The rows of R fall into several groups, and each row is roughly a mix of its group's hidden directions.
R (118 x 11):
[[  6   6 -27   1 -12  17   3 -16 -17   4  -5]
 [-25  16 -16 -14   3 -13   6  -2   3   0 -16]
 [ 17  -9  13   7  11  -4  10  24  -1  13  15]
 [-24  10  -9  -8  -8  -2 -11 -21   5 -12 -12]
 [ 25  -5   3   6   0  13   1 -18   5 -15 -19]
 [ -9   8  -1  -1 -26  -2 -14 -24  -4  10   9]
 [  3 -19  11  14  10  11   7   3   0   2  28]
 [ 13  -9  -6  -3  18   1  12  31   5  -6  -1]
 [ 17  12 -19  -2 -17 -13  -4   5 -17 -13  -3]
 [ 30 -10 -16  -3 -12  11  11   1   5  -7 -11]
 [ 16 -21  12   5   1   0  20  16  -1  15   4]
 [-19   6   2 -10  13 -19   8  13  15  -9 -14]
 [ -1  21 -10  11  -8  10 -23 -13  -8 -12  -9]
 [ 25   1   4 -12 -20 -23  -3  -7   1  -7  -3]
 [ 16 -10  16  -2  17   0  16  20   2  10  10]
 [ -2   7  -3   7  17  18  -1 -12  15 -26   0]
 [-37   5 -14  -9   2   4  -1  -2  -8   4   4]
 [  3  20 -11  -9 -14 -18 -23   3   0  -1 -10]
 [-15  13   0   3 -16   5  -7 -32  -8   1   2]
 [ -2 -19  10  10  11  20  21  -7  -3   5  13]
 [-13  20 -17 -14   0 -10 -11 -16  -2 -15   0]
 [-25  15  -8  -5   2 -17 -15  16   2  -1  -4]
 [  9  -7  -5   8  15  -2  16  24  -3   9  20]
 [  6 -19  24   8   0  21   8 -16  -2   3   3]
 [ 20   6  12   2  -7 -21  -9  14   1  12  17]
 [-12  17 -11   7  -4  15  -5 -22   3 -21   0]
 [ 26 -19  17  13   0  15   2   5   0  -7   6]
 [-16  12   6   4 -15   2 -11 -31  -4   2   2]
 [ 11 -22   5   8  12  -2   2  29  -7   4   4]
 [ 17 -10 -27  -5  -9   6  15   0 -16   6  -7]
 [  4 -13  23  13  -3 -19   9   6  13 -13 -10]
 [ -6  25 -11  -6 -13   0 -19 -20   2  -5   4]
 [-12   3   1  -2  13  24  19 -21  -6   1   6]
 [ 13   6   4   3   3 -18 -16  22  10 -18  -2]
 [ -3   3 -23  -8  -4  18  -2 -17  -2 -13 -20]
 [-25   8 -12 -13  -6  -5  -5   1 -12  15  19]
 [ -3  16 -13  -9  -6 -17 -16   7   9 -17 -16]
 [-17  -4  15  -1  18  19  14 -14   5  10   7]
 [-25  -8   9   7  24  11  12   8   4  -3  -7]
 [ 12   7   0  -5 -26 -22 -13 -14  -2  -4   3]
 [  6  16 -15  12 -16 -10 -10  -6  -4 -18 -17]
 [ -5  15 -21  -6 -17   2 -15 -19  -8  -2  -9]
 [ -2  -4  -6  21  10  31   0  -6   4  -4 -11]
 [ -2  -5  -5  -1  11  -2   7  38   9  -2   0]
 [-18  15  -9 -15  -7  -4   2 -17  -3   5 -23]
 [-22 -11  13   5  10   5   4 -11   2   9  25]
 [  6 -11   7  -1  11 -10  -1  34  13   3  -2]
 [  4  10  -1  -9   7 -10  12  32 -14  -5   7]
 [ -7 -13 -13  -5   6  14  24  17  -4  15   1]
 [-14  12 -12   1  -8  -3  -4 -27 -15 -12 -12]
 [  2  15  -5  -9 -17  -9 -23  -8   3 -10 -19]
 [  6 -10  18   4  14 -11  14  27  10   0  -1]
 [-21   5 -12 -19  -8 -12   1   7 -10  13  18]
 [-10 -15  13  -4   3  13  13 -16 -12  20   8]
 [ 18 -16   7   5   9   4  21  23   9   2  -1]
 [  1   4 -12   2  18  10   8  24  11 -21   0]
 [  1  -9  18   0  15 -10   9  21  17 -14  -7]
 [  9  13 -13  -5  -4 -16 -12  18   7 -17 -15]
 [ 13   8 -25  -2 -11   9   1  -4  -6 -14 -22]
 [-19  12   2 -10  12   3 -16   3  24 -14  -1]
 [ 15   4 -14 -16 -23 -21  -4   4   2  -7  -7]
 [  4 -13  12   0  30  11  10   9  17  -3   1]
 [-32   6  -1  -9  23   2   0   9  -1  -1  -6]
 [  2  -4  23  -1 -10   9  -7 -22  -9  21   2]
 [-12  19   9   7  -9  -6 -22 -16   7 -16   2]
 [-14   8  -7  -3 -13   1 -20 -22 -18   4   9]
 [ 10   5 -14   7  -1  -9 -11  16  -7  11  28]
 [  1 -21  16   4  19  15  10  16  -3  11   4]
 [-11  19  -6   1   5   1  -8  -5  17 -23 -18]
 [-21   9  -8  12   5  11 -14  -9   4 -13 -20]
 [-17   2 -13  -3 -23  -3  -6 -26  -6  -6  -2]
 [ -5 -20  21   9  -4   9  19  -3  11  10 -11]
 [-16  17  -7  -5   4  -5  -9  -5  17 -23 -14]
 [ -3 -13  14 -16  13  -5  24  10  -5   9  14]
 [ 10   4  -5  -3 -14 -24  -8  27  -8   1  -2]
 [  5 -13   4   8  14  15  18  21   2  13  12]
 [  1   7  -5   2 -31  -9  -6 -22  -8   9   5]
 [  3  -3  19  -2  -2 -25   5  17   1  11  19]
 [  1  -8  -6 -12  19   9  19  26   2   6   0]
 [ 17   6 -16   2 -20  13 -14 -14 -11  -6 -10]
 [ -8   4  -8   1 -17  10 -21 -27  -4  -7   4]
 [ 12   2  -3 -21   0  -5   5   9 -11  19  24]
 [  5   7 -10   0 -21   9 -22 -21  -6  -9  -6]
 [-14  11   4  -4 -11  14  -4 -32  -1   7   1]
 [ 23  -4 -20   0   4  -3   1  22   3 -17  -7]
 [  9 -12  19   8  10   2  10  11  -4  20  20]
 [-15  -2  23   2  -4   0  -9 -26   4  16   3]
 [ 15 -10  17 -14   8 -13  19  14   0   6  12]
 [-16 -20  10  -2  16  10  18  -9 -16   6  -4]
 [ -8  -5  19  25   7  13  -3 -21   2  -5  -3]
 [  7  -4  -6   3  -2 -22  11  18  15 -17 -16]
 [ 12 -13   6  -3  15  -4   8  31  11   3   7]
 [ 20 -13  -2  -3  12  -9   3  30   6  -2  -4]
 [  0  17 -19 -15  -5 -16 -16  -3  -8  -4  16]
 [  7 -13   8 -13  11  -9  22  24   4   2   2]
 [-27   4   5   1   9  15  -7 -19   0 -11 -14]
 [-17  -4   7   9   8  11  11 -13   3 -13 -27]
 [ 16  -2  12   4  -4  -5   1   5  -6  20  29]
 [-13  -5   3  -1  23  23  20   1   7   2   5]
 [  8  -5   8   3  14  -8   9  34  11   3  -2]
 [  7  -7   3  -1  11  -6  13  35   8   7   3]
 [-21  18 -13 -12  -7 -13 -13 -10   4  -5 -12]
 [ 22   8  -6   4 -10 -16 -19  -3   0 -20  -6]
 [ 19  -3   2   3 -18 -19 -22 -13  -2   0  -7]
 [-13  20 -11  -6 -13  -7 -19 -19   2 -10   0]
 [ 17   6  21  -1   8 -22 -15   9   3 -11   2]
 [-17  16 -11  -6   4  -8 -12  -7  11 -23 -11]
 [  2   9  -5   1  18   0 -14  24  15 -18  -5]
 [-17  17 -24  -7   4 -18  -1  10  -2   9  10]
 [ 16 -15   3   0   3  -2  31   2 -12  12   0]
 [  6 -16  12  -1  15   8  -3  25   2  13  16]
 [ 12   1  -6   7  -3 -15 -14  29  12 -11  -1]
 [ -7 -24  16  10  10  16  10   0 -14  11  -5]
 [ -9  -4   6 -22   4 -14   6   8  24   6  16]
 [-13  -1   8  10  11  15  -3 -24   2 -15 -18]
 [ 19   5  -7  -6 -16 -11  -5   3  -8  17  24]
 [-11   4   8  -1 -12   4  -1 -34 -11  13   3]
 [ 13  -5  10  -7 -12 -26  -6  12 -13  17   0]]
Which row in each list fits none of the groups? There is exactly one, and every other row fits one group, some only roughly.
- Q269: [ 11 -11  -1   8   9   5   8  20  12 -27  -7]
- Q320: [ 23   1   1  -1  -4  -6  -6  18   7 -19 -21]
- Q899: [34 -6  4 -2 -3 -3 -6 14  7  5 15]
- Q238: [ 12  -1 -16 -19 -24  -9   4  -2  -9   9  15]
- Q684: [-17  -2  -1   0 -18   0  -4 -30 -15   2  -5]
- Q128: [-28   0  -2 -10  -6  -8   5 -26   4  -7  -6]
- Q912: [  9  -8  13  11  17  20  10  19   9   3 -10]
- Q947: [ -3   4  -5  -6  -8  10   4 -19 -19  28   7]
- Q510: [ 19 -13   5  -2   7  -2   3  25  -1  14  18]
- Q675: [ 15  -6  10   5  14 -11   7  30   7  -2   8]
- Q833: [ 12  -3 -10  -9   8  -4   8  35   7   3  -4]
 : Q899
- Q384: [  7  20 -13  10 -22  -1 -16 -15  -8  -5  -6]
- Q491: [-14  12 -23 -14   1  -6  -7  25   0   5  -1]
- Q544: [  6   0  -4  -3   2 -12 -21  29   8  -1  16]
- Q937: [25 -5  6 14 10 15 -1 23 -2  6  0]
- Q886: [ 10  19 -23  -5 -12 -12 -18   9  -6   1  -4]
- Q421: [ 3 -4  5  1  3 -6  8 25 -2 20 25]
- Q94: [ 15   4  10   6  -7 -19 -26 -10   8 -12  -2]
- Q681: [  4 -15  14  25   9  14  10  13   6  10   7]
- Q52: [-12  -8   6   3  13   8  21  -2  -8  24  14]
- Q641: [-15   9  -7  -9   8  -2  -4   7  18 -19 -22]
 : Q641
- Q13: [ 1  2 -4 -5  6 -1  4 30 -2 20 20]
- Q46: [ 24  -7  21   7 -10 -18  -5   7  -2   5  12]
- Q42: [-22   0  11  12   5   9  -3 -26   0 -12  -9]
- Q148: [-12 -17  15  -4  23  10   6  18  11   1  -3]
- Q543: [  5  19 -18  -8  -5 -20 -13  17   2  -5 -11]
- Q644: [ -4  -1  -2   5  -6  12  -5 -32  -1 -16 -16]
- Q102: [  4  10 -11   4 -15   5  -7 -33  -9  -9  -3]
- Q718: [-14   8 -11   2  -6  20   7 -29  -8  -2   1]
- Q155: [ 11   8  -6   9 -14   7 -18 -27  -1 -10 -11]
- Q829: [ 21 -12   3  12  13  16  13  16  10  -3 -10]
- Q882: [ 21   4   5  -1 -17   5 -12  -8  -2 -12 -25]
- Q442: [ -6  10 -16   2   4  -5  -8  33   9   3  -9]
- Q593: [  9   5 -16 -22 -15   1  -5 -22 -10  -7  -5]
- Q256: [  9 -19  29   5   5  15  13  -6   2   3  -5]
- Q106: [  6   9 -11 -10 -19  -6 -13 -26  -6  -9  -8]
 : Q46
- Q798: [ -9  22 -18  -3 -18 -19 -11  -5  -8  -3  -4]
- Q314: [-9 -6 13 -6 26 12 21 12  3  7  7]
- Q22: [-22   4   4   2  -7  13   5 -29  -5  13   3]
- Q464: [ 17  18  -9   4   8   0  -3  16  17 -18 -12]
- Q948: [ 22  -8 -11   7  -6  24   7  -8  -8 -11 -13]
- Q930: [ 8 -3 13 -2 23 -7  0 27 13 -8  1]
- Q791: [ -3   5   5  -5 -23 -27 -13   7 -11  11  -1]
- Q661: [ 17 -20   2  -6 -16  -3  23   0  -2   6  14]
- Q913: [ 11 -10   6  -6   3 -13  17  30   5   7   8]
- Q459: [ 21  -7   3   2   4   3  12  16   6 -17 -23]
- Q462: [-21 -13  -3  18  -1  23  10 -15  -1   0  -1]
 : Q798
- Q414: [-12  -8  -6  -1  19  13  16  25  13   3   1]
- Q909: [-13  18 -11  -8  -5 -19 -16   1  -5  18  12]
- Q806: [ 14 -24   4   1   0 -10  16  18  -8  13   9]
- Q509: [ 14   5   0  -1 -10  -5 -16   4   7 -25 -22]
- Q144: [-20  19  -6   0  -1  -1 -24 -18  -7  -3  -4]
- Q793: [-19  -5   1   3  -6  15  -4 -30  -6   5  13]
- Q857: [ -3  -7  26  -9  18 -17  12  12   4  -4  -3]
- Q869: [  6  -2  18  -4   7 -20  -5  29   3   5   3]
- Q359: [  4  10 -11  -6 -16 -25 -12  22   5   0  -2]
- Q406: [  3  15 -20   2 -19  -1 -25 -10  -1  -3  -7]
- Q841: [ 13 -10  10  -5  11 -14   3  32   2   7   0]
- Q976: [ -1 -16   8  -4  11 -10   6  32   0  10   8]
- Q525: [ 14  22 -19  -3 -12 -13 -17   2  -2 -10   5]
- Q878: [ -2  -2 -19   4  -4  23   9 -27  -3  -2  -5]
- Q353: [-7 -6 13 19 12 12  3 10 -1 18 21]
 : Q976
- Q454: [ 16  -6   3 -13   2 -15  -4  32   5   7   3]
- Q222: [ -8  -7   6   4  16  -2  -7  25  20 -15 -10]
- Q209: [-5  5 -7  0 15  1 -1 36  4 11  4]
- Q435: [33 -9 -3  3  2  7 11 17  9 -2 -8]
- Q76: [  9 -23   9   2   1  -7  24  19   7   9  -1]
- Q501: [-24   4 -11 -15  -9  -2  -4 -24 -10  -6  -3]
- Q810: [  6  14 -31  -4 -11   6 -16   9   1   0  -9]
- Q284: [-16   0 -11  -7  -9  11   1 -31  -8  -9  -7]
- Q443: [-28  -6  13  -1  -3   9 -10 -23  -4   5  -2]
- Q576: [  8  16 -30  -1 -11  -7 -16   6  -8  -2   4]
- Q741: [17  1 -4 -5  8 -8 -9 29  3  7 19]
- Q975: [  3   8 -10  10  -3   9 -13 -23  11 -24  -7]
- Q263: [-8 -9 16 16 25 17 10  1  5 -3 -8]
 : Q454
- Q890: [-18   2 -17   0  -2  10   9 -20 -13  14  14]
- Q517: [-13  -5  -3 -11  25  12  14   8   4 -10 -18]
- Q865: [ -4   6  -9 -10  -4 -18 -27   8  -4  -4  19]
- Q232: [ 11   6  -9   5 -13 -11 -27   5  -3   1  21]
- Q537: [ -1   4 -13   3  16  -8 -17  22  -4 -21  -6]
- Q401: [  9   7 -14  -4 -18  -9 -10  -7   5 -18 -23]
- Q134: [ 12  -9  -1   6  11  -4 -11  21  24 -14  -7]
- Q356: [  4  11 -10   0 -22  -8  -5 -23 -18   6   8]
- Q319: [ 15   5  -4   4  14   0  -6  15  10 -30  -3]
- Q992: [ -4 -10  13   8  13  17  16   1  -5  17  20]
- Q161: [-11  -8  16   8   3  26   8 -19  -4  11  -6]
- Q764: [ 15  -9  11  -6  10 -10  -7  31   7   2   5]
 : Q764
- Q985: [ -1 -23  16  -4  10   6  11  16   2  17  13]
- Q505: [ -3  -7  13   7   6 -11  10  28   4  12  17]
- Q961: [ 3 -3 -4 -4 15 -1 12 37  3 -4  2]
- Q583: [-10  -9  -6 -16  15   2  21  25   0   4   1]
- Q171: [  3 -18  -2  10  16  16  16   6 -14  11  16]
- Q705: [-24  -9   5  -4   9  13  20 -20   3  -3  -9]
- Q41: [  2  11 -22   1 -25   0   1 -13 -18  -6  -4]
- Q853: [-26  17 -13 -14   5  -1 -17  -8  -6  -1  -4]
- Q736: [  9   5 -11 -10 -13   5  -8 -29  -5 -13 -14]
- Q719: [-21   9  -1  -6 -10   5  -9 -30  -6  11  -2]
- Q974: [-10   3 -22 -28  -4   3   0 -12  -9 -10 -10]
- Q851: [ -5  -6  -6   1   4   7   7  -2  13 -32 -19]
- Q520: [  4  10   3  -4   1 -19  -8  18  -5  25  15]
- Q378: [-19   1  20  -4  -9 -16  -3  11  -4  22   6]
 : Q171
- Q575: [  7  14 -24  -3 -18   5 -13 -13 -12   0  -9]
- Q597: [  6  -9  24  18   7 -11   7  20   9   5   8]
- Q394: [ -4  -7   0   4  18 -10   9  23  16 -20   6]
- Q23: [ 14  -2 -13  -8 -18  13   2 -23 -11   8  13]
- Q965: [  7   7 -12  -1   9 -15 -13  26  11 -16   1]
- Q570: [ -4   3  -3  16  12  26   2  -3   8 -23  -8]
- Q750: [-12  -5   1  -1  -8  18   0 -30   1 -13 -13]
- Q799: [-11  11  -6  -2 -21  -4 -11 -28 -11   3   3]
- Q290: [ 15 -17  23   7   1  17  13  -7  -6  11  -1]
- Q485: [-25  -9  12   0   7  16   7 -14   7  18   3]
- Q739: [ -7  14   0   3 -21 -23 -21  -5  -3   3  10]
- Q246: [29 -7  1  7  1 -1  7 26 11  1 -4]
- Q434: [-28   1   1 -11  19   0   0  -5  11 -16 -10]
- Q668: [ 22  12 -17 -12   7 -15  -1  17  -1  -1  14]
- Q973: [ 13   3 -30   7 -11  15  -5  -6 -12  -9   3]
 : Q570
- Q350: [  4  10 -20   7 -18   4 -11 -20  -1 -16  -6]
- Q874: [ -3   2   0  11  16  31  -4 -18  -5   3   0]
- Q621: [  2 -12  17  16  21  14  14  11   9   0  -5]
- Q192: [ 17   6  -3  11 -14   2 -18 -20  -4 -18  -8]
- Q697: [  9 -10  -8  -2   6   2  16  31  11  -3 -11]
- Q40: [  9 -13  -2  -9   6  -4  18  28  -8  15  -1]
- Q599: [-10  15 -11 -15   0 -17 -16   1  15 -17   6]
- Q744: [ -6 -15  15   0  24  13   4  19  13   1  -1]
- Q343: [  4  -6  16  -6   5 -15  14  20   0  14  20]
- Q933: [-19 -11  26  -4   5   8   9 -18   5   7  -3]
- Q91: [  8 -25   8   2  -3 -14  13  22   3  10   6]
- Q75: [-24   8  -2 -18  -4  -6  -5 -22 -13   3   9]
- Q707: [ 11   2 -12   4 -18  -1 -10 -31 -10  -3  -4]
- Q568: [ 15   9  -6   1 -22 -16 -17 -15 -11  -6  -4]
 : Q192
- Q488: [ -9   5  16   5   1   7  -9 -35   5  -1   3]
- Q10: [  8 -10   7  -5  18  25  15 -18  -6  -4   0]
- Q828: [22 -7  2 -1  0  0  0 18 -8 19 22]
- Q337: [-16   6 -22   4  -5  23   8 -15  -2 -10  -4]
- Q486: [ 1  1  5 16 -1 -8 -2 27  2 18 20]
- Q282: [ 25  -1   5   5   6 -11   2  30   4  -2   1]
- Q355: [-16   3  -4  -5   2  -6  -4  -2  16 -30 -17]
- Q71: [  6  -3   3 -11 -11 -14   7   9  -8  18  28]
- Q289: [ -1  10 -32   1 -12   6 -10 -11  -4 -16  -5]
- Q326: [ -9  22 -11  -7  -7 -13 -19  12   7  -2 -17]
 : Q326
- Q383: [ 13  14 -13   0  -7 -16 -17  14  -8  15  13]
- Q863: [ 15 -14   5  -7  23   2  16  21   2   3   1]
- Q101: [ -2  -7   3   4  20 -10  17  28   8   0   8]
- Q265: [ 16 -17  19   8  12   6  18  16   2   5   4]
- Q110: [ 27  -5  19  13 -12  -7  -2 -17   1  -1   6]
- Q846: [ -9 -19  20   4  14   8  17   8  12  10   6]
- Q785: [ 17  16 -12  -5 -14 -12 -22   9  -1  -5 -12]
- Q949: [-16   3   3   3  17  20   1  -8 -11  17  18]
- Q97: [ 22 -10   7  -6   6 -20  -4  25   3   3  -4]
- Q214: [-25  -9   3 -12  23  12  16   3  -4   2  -1]
- Q473: [  0  11 -13 -12  -1  -5  -6  18  -8  21  22]
 : Q846
